In the rows, 128 means zero.
A single turn carries every row of the set below to another of its rows. Some are shown first; where does it send the rows asked next?
tefom: [ 96 144 113 155 107 115 116 131 139 103 144 137 144 115]
neza: [134 125 137 122 135  83 112 122 149 121 140 157 176 120]
mado: [107 147 122 154 109 132 124 144 133 102 154 137 146 119]
kariv: [117 126 133 135 105 121  66 154 151 158 133 144 164 142]
muvam: [141 142 150 133 119  92 128 118 143 126 147 151 173 115]
bevi: [145 140 127 170 134 117  88 116 121 144 125 159 162 149]
Zak: [131  86 113 135 113 127 113 146 140 130 152 136 138 146]
filin: [139 140 144 137 116  82 114 107 143 117 147 150 168 129]
Zut: [140 136 128 157 140 125  84 127 123 125 105 153 149 148]
Kop: [ 92 146 117 162 114 124 120 143 137 116 147 140 173 115]
pomez: [ 96 141 129 135 131 115 132 152 123 132 149 145 167 111]
kaper: [117 111 125 165 124 145 129 149 123 129 164 134 161 132]
fipum: [133 132 134 154 106 120  77 119 141 120  97 145 160 142]
melo: [114 126 131 138 108 115  69 150 132 167 149 142 160 139]
tor: [133 112 138 139  92 133  77 124 147 138 159 150 165 156]
duviz: [ 99 141 135 132 130 110 131 147 143 129 145 150 176 105]
Puz: [141 119 138 138 139  96 113 129 143 120 103 159 161 121]
kas: [132  85 123 156 107 125 126 135 125 139 155 136 148 138]
kopav: [147 134 132 171 139 119  97 124 132 145 108 160 167 135]
givaz: [135 140 137 146 104 133  72 133 141 125 105 150 158 148]
lum: [130 122 135 131 130  90 118 126 137 125 107 156 158 107]
gerel: [122 105 126 160 126 138 116 146 120 132 175 141 158 145]
Garez: [119 130 146 127  88 126  73 141 136 153 146 145 152 142]
gema: [118  88 107 139 117 114 118 141 129 140 148 127 138 137]
Zodad: [141 103 141 134  91 137  88 135 141 142 162 146 158 147]

mado goes to kariv
Kop goes to Garez
Now find these:
melo goes to filin
duviz goes to Zodad
fipum goes to pomez

